(in the rows, 128 means zero)
A single turn carries every row of the set below to another of its rows. Some are shown first; where does it send the rows asked next?
Z888: [134 121 136 124 163 139  96 104 155 130 115 129 143 133 146 103  99 133
 121  97  79 108]
Z598: [159 117 132  97 100 116  90 104 135 115 119 143 123 104 139 124 117 117
 122 108  83 134]
Z191: [148 134 163 130 140 113 192  94 118 127 129 111 122  90 145 120 136 153
 129 118 118 137]
Z653: [109 123 149 121 125 138 101 156 114 122 130 116 138 156  76 170 138 144
 134 131 160 152]
Z64: [139 139 102 140 177 144 122 129 151 152 135 123 148 112 169  92 115 147
 121 153 125 113]
Z933: [114 140 145 132 174 153 141 152 133 143 140 104 150 143  64 133 119 138
 138 112 120 138]
Z828: [117 137 153 118  96 119 126 111  97 125 164 138 121 116 162 158 133 143
 126 129 177 161]
Z861: [130 147 159 134 184 126 187 125 126 144 128 102 128 121 161 119 120 152
 126 114 120 122]
Z973: [139 142 144 120 150 131 158 145 122 140 131 107 135 121  52 132 131 143
 135 113 103 142]
Z155: [169 132 103 128 116 120 125 108 129 129 135 136 128  75 156 104 147 149
 122 160 112 124]
Z765: [ 91 105 124 133 154 141 137 176 128 147 141 123 153 170 138 164 119 122
 144 118 145 126]
Z417: [138 129 100 122 123 127  80 134 131 137 134 137 133 120 178 127 130 150
 117 171 167 135]
Z981: [114 100 126 136  77 107 128 112  98 132 154 148 134 132 105 162 151 162
 139 118 142 137]
Z963: [ 98 100 122 122 104 115 115 151 111 146 140 136 138 168 125 173 126 151
 135 125 173 146]
Z873: [105 155 153 133 185 138 151 149 118 150 146 113 132 150 177 138 115 142
 122 117 148 126]
Z121: [123 126 149 128 105 125 111 129 102 117 137 124 131 137  60 161 153 160
 133 126 140 147]
Z240: [140 129 159 124  96 111 160  85 103 119 149 127 118  87 145 139 141 151
 130 125 148 155]
Z525: [140 135 148 125 117 123 141 132 105 122 136 118 128 115  53 149 154 148
 136 120 106 141]
Z260: [139 116 122 124 144 110 196 129 129 163 128 117 138 119  94 121 117 151
 139 103 100 131]
Z943: [132 121 133 107 156 136  77 142 148 128 108 131 135 151 167 131 101 113
 119 107  96 115]
Z368: [133 120 130 113 101 125  56  95 126 119 140 157 130 128 143 130 115 135
 116 104 106 127]
Z811: [101 127 149 130 159 158 117 167 128 129 139 108 151 158  81 158 128 127
 140 124 143 141]
Z650: [151 129 103 132 104 120  91 103 122 128 143 146 131  96 161 116 146 163
 117 164 145 129]
Z978: [143 106 125 124  93 101 175 122 105 133 139 134 129 104  97 146 151 144
 144 113  98 133]
Z431: [ 99 149 150 123 140 134 121 143 102 141 164 130 127 146 179 161 122 137
 123 125 176 144]
Z853: [102 114 124 145 177 141 172 145 138 162 144 117 157 150 114 127 110 141
 143 101 113 116]
Z573: [168 140 100 125 153 123 142 120 147 150 124 122 133  86 156  89 123 150
 121 153 112 123]
Z149: [159 120 131 100 133 115 108  94 153 136 103 130 128 114 130 100  92 139
 116 101  86 133]
Z403: [129 125 126  99 127 120  55 125 137 138 116 143 126 155 155 133  94 138
 110 108 125 133]
Z847: [130 133 102 134 160 147  95 149 142 140 138 128 145 126 187 118 125 134
 122 164 145 118]

Z653 turns into Z121
Z155 turns into Z573
Z861 turns into Z873
Now find these:
Z598 turns into Z149
Z765 turns into Z963

A single turn carries every row of the set below to another of its rows. Some are shown first; where does it send the rows asked next?
Z952: [ 97 131 156  83 103  75  79 161 112 137 138  93 108 177  88 101 147 145
 126  74 180 126 139]
Z432: [106 124 181  91 109 103  85 140 116 141 148  77 104 163 109  92 132 145
 119  71 184 140 136]
Z21: [140 157 173 140 115 122 134 175  84 156 103 109 112 119  86 126 137 157
 133  76 145 121  51]
Z170: [133 153 176 160 125 122 150 169 107 155 117 104 108 115  81 145 136 144
 152  79 128 123  68]
Z212: [104 122 154 101 103  95  81 143  94 134 140  83 106 179 103 101 135 160
 126  41 181 147 135]
Z372: [121 101 157 124 181 139 156 147 121 132 113  96 152 140  57 148 132 187
 106  69 125 124 106]
Z235: [117 110 154 147 169 126 170 145 128 124 118  83 147 135  56 158 132 165
 131  71 107 130 112]
Z692: [133 141 132 100 156  84 102 155 101 131 149  53  86 145  93  86 151 173
 121  71 158 145 163]
Z988: [114 142 172 149 118  98 147 189 107 167 101 112 125 112  80 146 132 141
 138  79 152 118  71]
Z479: [134 130 125  77 151  89 107 136 108 126 148  83 123 133  71  94 147 186
 111  77 156 127 171]
Z373: [ 99 137 149 105 135  93  92 155  98 149 154  69 104 170 112  96 144 152
 134  55 187 144 146]
Z829: [111 112 156 131 169 122 163 165 129 146  96  87 156 115  55 152 114 164
 116  84 115 123 126]
Z104: [128 156 157 150 115 109 143 190 105 152 101 113 125 120  96 144 125 152
 132  78 131 109  64]
Z465: [134 139 168 118 141 115  71 153 116 159 133  79  85 145  94  75 107 177
 103  51 142 128 140]
Z207: [144 118 130  96 145 108  98 127 100 128 138  64  88 141  80  97 158 185
 112  74 164 148 162]
Z665: [118 140 164 105 154 105  82 166 113 151 152  62  94 148 113  85 109 165
 119  56 144 130 156]
Z910: [133 139 146  92 138  86 113 131 115 131 151  80  99 155  69  81 157 177
 103  75 178 151 158]
Z900: [118 122 137 137 174 130 166 163 134 140 100  98 149 135  59 155 131 175
 109  89 117 116 118]
Z724: [107 143 142 100 100 111 156 182 110 114  82  90 122 167  64 168 138 143
 143 105 119 142 116]
Z611: [128 145 164 109 137 106  68 152 115 162 132  78 117 121 105  71 112 157
 109  75 148 103 133]
Z51: [141 139 170 104 135  95  89 142 118 133 147  67 108 128 101  65 107 172
  98  59 141 130 142]
Z835: [143 117 150 132 158 125 163 134 139 121 106  94 145 150  46 161 126 175
 117  68 110 123 122]
Z133: [152 148 175 157 117 127 138 148 114 155 105 107 124 121  88 147 123 148
 138  68 136 109  66]
Z30: [112 137 160  90 104 111 141 177 102 105  77  81 113 183  45 148 137 150
 132  92 113 154 110]
Z563: [132 150 161 116  88 106 146 157 117 117  81  93 107 179  49 163 143 136
 146  89 126 143 105]
Z63: [111 144 148  98 104  88 164 187 104 118  83  89 120 144  44 160 135 146
 143  97 122 152 125]
Z521: [108 153 160 123 105 108 159 172 110 115  93  86 112 172  44 155 135 138
 155  85 107 156 112]

Z611 turns into Z952
Z692 turns into Z665
Z910 turns into Z51
Now find these:
Z21 turns into Z30
Z465 turns into Z212
Z900 turns into Z104
Z563 turns into Z835
Z170 turns into Z521
Z988 turns into Z63

A single turn carries every row of the set below to another of its rows. Some are shown first; where does it send the rows asked next?
Z67: [126 119 143 124 123 109 160 110  93 142 143 130 142]
Z624: [139 130 111 157 170 112 143 107 124 135 116 158 167]
Z457: [156 111 165 155 127 140  96 139 152 145 143 119 127]
Z528: [136  74 103 139 133 142 117 135 133 141  94 100 106]
Z500: [116 119 146 104 108 164 150 137 139 129 114 107 143]
Z674: [127 132 149 131 164  84 108  98 138 145 135 147 129]
Z869: [ 88 124 105 149 113 117  93 111 144 133  87 146 164]
Z178: [132 126 101 146 111 120 127 158 168 123 111 172 143]
Z193: [178  84 115 130 153  96 115 116 136 131 119 142 147]
Z10: [120 113 145 155 127 133 136 118 208 130 131 116 143]
Z668: [ 92 129 142 169 125 104 128 153 154 134 110 124 168]
Z941: [136 102  86 141 171 133 141 147 116 138 110 105 134]
Z864: [132 100  93 173 151 144 124 104 132 153 110  97 111]
Z208: [138 118 113 141 137 174  81 118 121 133 136 118 147]
Z907: [110 153  87 117 116 130  92 123 154 125 112 146 111]
Z491: [112 102 107 134 113 118 150 158 134 114 106 120 181]
Z404: [160 107 107 142 138 112 162 141 178 147 109 149 148]
Z402: [138 146 137 108 138 111 148 126 109 126 138  91 161]
Z348: [118 120  85 141 138 111 138 111 208 140 136 120 140]
Z386: [114 121  94  99 117 133 104 101 125 140 155  90 157]
Z269: [153 101 141 104 129 110  97  86 145 128  94 122 120]
Z621: [120 124 126 177 119  85 116  89 119 124 128  97 147]
Z9: [127 130 110 171 131  84 123  88 148 123 115 108 101]
Z876: [135 118  68 127 135 144 131 124 135 139 172 124 139]
Z923: [123 120 134 104 131 154 114 154 149 169 114  94 151]
Z165: [122 147 152 139 136  95 106 102 153 136 161  99 120]
Z949: [126  90 158  97 126  90 135 110 165 142 126 119 136]
Z522: [134 147 116  88 102 111 152 116 159 156 116 126 159]
Z71: [135 151 109 100 110 116 137 114 170  96 117 127 164]
Z646: [138 119  95 179 125 121 126 127 196 139 111 106 127]
Z880: [105 109 119 141 137 135 101 138 158 129 181 120 120]
Z697: [131 139 105 137  91  91 102  82 124 141 118 114 122]
Z538: [114 125  93 141 118 163 108 112 107 126  92 112 136]

Z880 turns into Z193
Z864 turns into Z9
Z404 turns into Z538
Now find these:
Z386 turns into Z949
Z522 turns into Z500
Z178 turns into Z208
Z71 turns into Z923
Z668 turns into Z876
Z457 turns into Z624
Z528 turns into Z621
Z941 turns into Z697

A single turn carries every row of the set below to another of its rows. Some are shown first; where does it send the rows asked next?
Z307: [113 154 117  98 108  86 137 133 136  95 134 153 167 110 102 114 115 110
 122 133 133 123  79 137 111 107 139 156 134 118]
Z363: [109 136 154 159 157 128 147 185 151 129 126  89 120 111 145  98 121 130
 128 135 104 150 162 140 112 169 148 148  92 132]
Z453: [139 146 139 136 112 149 101 112 149 152 157 114 153 120 129 137 116 113
  83 136  81 134 157 142 100 183 129 127  98 146]
Z566: [130 115 128 149 133 170 148 101  99  97 134 108 142 103 164 121 140 128
 128 139 140 126 154 141 145 120 150 138 124  69]
Z184: [137 106 160 148 150 123 130  82 125 142 124 104 140 138 159  95 164 116
 113  94  94 128 151 108 114 125 105  95 124 127]
Z628: [128 126 138  98 127 112 151  93  92 118 138 118 114 118 156 103 128 155
  94 173 129  99 108 135 163 108 119 125 151 153]
Z314: [136 111 175 142 150 123 128  76 128 135 130 110 134 144 151 104 166 105
 110 101 101 126 151  99 107 131 109  98 123 137]
Z533: [ 97 121  83 103 107 105 118 143 141 128 121 131 125 121 106 112 116 116
 101 116 165 139  91 146 148 113 141 158 112 152]
Z677: [123 126 133 113 140 100 149 116 100 149 143 112 129 135 174 107 122 171
  96 146 132  86 105 140 153  94 104 130 147 145]
Z450: [151 127 122 126 120 158 117 113 135 130 139  97 137  97 137 104 110 112
  91 147  67 143 167 148 124 181 140 125 110 126]
Z939: [139 143 151 130 150 129 115 143 155 168 154 103 143 140 156 129 108 120
  90 119  89 122 168 139  94 183 118 148 107 140]
Z606: [109 156 122  99 124  74 141 150 143 111 136 150 168 124 116 116 113 116
 124 120 139 115  82 137 103 105 130 165 136 117]
Z174: [101 116  97  92 130  99 126 156 142 125 120 125 110 131 116 108 111 108
 105 114 170 131  95 136 146 116 141 171 119 150]
Z887: [102 149 158 173 138 129 129 178 160 146 140 103 140 122 132 125 125 130
 121 126 108 144 148 138  94 166 144 140  76 145]
Z793: [127 121 159 141 171 145 155 129 112 115 142 108 131 137 184 132 136 126
 129 122 159 108 160 128 124 127 137 163 128  79]
Z836: [127 125 147 121 126 113 128 113 107 151 161 119 140 145 158 129 118 150
  89 140 132  76  82 122 136  86 112 123 131 150]
Z786: [130 118 169 140 142 120 133  66 124 131 125 117 134 135 147 103 174 114
 109 111 102 136 160 109 113 140 106  95 125 143]
Z841: [116 129 144 159 131 149 138 164 142 108 124  92 122  90 125  96 124 116
 125 150  93 159 153 138 123 168 163 132  88 129]
Z604: [112 142 138 158 106 165 132  80 109 110 150 135 162 112 142 158 154 133
 117 143 153 129 148 144 123 130 143 131 109  98]
Z158: [109 148 170 150 144 141 139 108 123 128 158 134 151 147 162 169 148 131
 119 127 173 111 153 130 103 136 130 157 113 108]
Z249: [113 149 115  92 136  71 153 155 136 104 124 141 156 116 126  96 110 121
 129 124 134 119  92 142 116 107 131 168 145 106]
Z205: [109 142 149 174 112 151 121 157 151 123 140 106 142 102 113 122 126 117
 118 142  97 154 139 135 105 164 158 125  73 142]
Z571: [117 147 109  90 119  83 149 139 130  88 122 145 155 102 112  96 113 114
 127 137 129 127  89 142 124 109 140 159 145 108]
Z893: [151 124 133 121 158 138 129 143 141 146 135  86 126 117 164  96 103 120
  97 129  75 131 177 145 120 181 127 146 120 120]
Z852: [130 114 153 146 142 120 135  70 122 139 119 110 141 129 155  94 171 125
 113 104  96 136 160 117 119 133 103  92 127 133]
Z619: [132 125 153 107 112 126 129  90  98 120 157 125 126 129 139 126 124 133
  87 166 130  88  84 118 146 100 126 120 136 159]
Z975: [105 111  85  98 119 108 122 151 137 121 118 122 116 120 111 102 110 108
 105 115 161 135  90 140 152 109 145 162 116 143]
Z130: [ 94 127  95  97 118  96 122 148 144 131 123 133 119 131 110 117 117 116
 102 115 173 135  95 142 141 118 136 167 114 159]

Z307 turns into Z606
Z314 turns into Z184
Z158 turns into Z793
Now find these:
Z939 turns into Z893
Z628 turns into Z619
Z174 turns into Z975
Z363 turns into Z841

A single turn carries every row of the set below to another of its rows. Some are shown first; where does it send the rows asked next?
Z660: [137  93 112 139 132 115 106 129 117 139 150 117 179 142 126 112  95 131
 165]
Z300: [108  90  91 120 133 118 136 130 121 137 139 135 131 115  71 115 161 142
 133]
Z670: [126  79 120 135 153  78 122 155 116 118 115 145 117 125 149 134 123 104
 141]
Z725: [144  76 176 142 130 129 157 118 158 128 145 133 150 120 138 148 133 110
 121]
Z298: [102 131 152 106 127 171 129 115 104 114 110 100 121 114 166 140 146 149
 129]
Z75: [155 128 127 152 113  93 131 115 158 119 149 123 138 130 185 105 114 109
 136]
Z134: [122 140 142 147 153 142 105 169 160 125 150 147 160 123 124 133 163 135
 122]
Z38: [111 118 141 117  84 155 128 114 134 122 137  76 105 110 160 120 142 111
 127]
Z46: [144 128 109 132 131 115 159  99  92  88 119 106 121 109 162 114 117  87
 137]
Z684: [151 143  99 131 142 153 130 120 103 114 148 104 118 108 125  93 160 173
 135]
Z986: [125 162 106 105 136 134 147  97 120 122 145 137 162 123  96 119 149 170
 130]
Z780: [118  69 128 161 126  96 144 115 117 125 116 114 148 134 145  92 125  97
 131]
Z488: [126 138 165 125 153 107 123 119 149 129 175 132 153 128 140  97 111  92
 131]
Z570: [115  90 105 132 143  99 110 144 135 150 135 138 138 162 125 157 106 122
 154]
Z395: [106 122 104 133 155 123  94 138 111 158 133 121 139 161  99 122 163 124
 117]
Z366: [ 94  93  95 124 142  98 144 141 131 136 135 146 147 155 103 140 119 138
 156]
Z475: [126 162 113 117 146 142 116 129  82 119  98 111  99 138 111 141 143 147
 123]
Z541: [108 125 152 123 158 156 128  90 139 126 133 155 176 103  99 129 124 134
 126]
Z218: [123 102 114 138 146 118  94 143 124 158 143 124 158 165 122 127 110 152
 156]
Z495: [159 149 151 150 138 127 177 104 135 101 115 149  98 103 138 102 121 130
 131]
Z364: [141  97 112 123 159 140 119 123  82 134 137 120 175 124 103 122 158 140
 132]
Z990: [109  77  96 139 128  98 161 132 134 128 149 130 166 145 121 123 121 120
 157]
Z308: [122 118 149 132 111 110 104 151 160 111 126 145 133  97 108 141 106  89
 134]
Z459: [ 73 150 123 113 132 157 127 112 143 122 133 112 105 117 166 115 159 138
 126]
Z202: [162 164 132 133 124 149 163 110 123 118 117 132 106 123  96 151 153 104
 112]
Z83: [105 121 177 121 119 123 150 150 135 124 136 128 139 135  78 116 136 146
 119]
Z706: [106 140 121 101 114 142 132 136 124  97 137 102 115 101 176 142 152  90
 132]
Z493: [136  82 122 143 153  99  90 113 128 143 139 131 125 115 148  90 102 119
 148]
Z17: [106 134  83 148 132 156 157  96 127 120 109 119 110 128 115 129 175 142
 112]
Z394: [147 106 133 138 115  96 155  91 145 113 113 142 135 122 172 150 103 101
 133]
Z244: [153 123 109 165 116 134  98 106 132 127 117  96  95 124 169 117 119 102
 126]
Z221: [153 123 143 123  97  77 123 128 143 117 126 129 106 122 152 126  88 117
 142]
Z288: [120  87  97 145 132 125 138 129 118 126 141 125 195 137 117 116 121 139
 159]
Z275: [136 169 105 128 123 146 105 137 125 122 118 133 164 130 104 149 157 162
 123]
Z612: [178 179 132 126 131 147 130 125 128 124 144 130  98 113  99 125 145 121
 124]
Z352: [169 167 126 149 127 161 155  95 139 126 146 124 121 119 108 115 160 113
 114]
Z732: [152 153 151 170 125 132 146 125 154 117 103 141  79 124 139 113 129 123
 121]
Z681: [124 141 122 125 114 135 149 121 138 141 130 126 134 154  96 142 169 179
 113]
Z53: [149 107 115 124 133 100 150 117 129 119 139 118  56 120 157 127 126 123
 136]
Z160: [117 125 136  84 130 148 124  96 129 125 153 106  93  96 168 136 129 121
 140]
Z596: [ 97 135 127 103 108 156 132 140 125  98 129 108 109  81 147 112 149 154
 142]
Z738: [163 170 148 165 141 140 138 116 129 102 102 142 117 111 152 108 120 114
 128]

Z495 turns into Z352
Z288 turns into Z660
Z488 turns into Z134
Now find these:
Z395 turns into Z670
Z681 turns into Z394
Z46 turns into Z684
Z160 turns into Z459

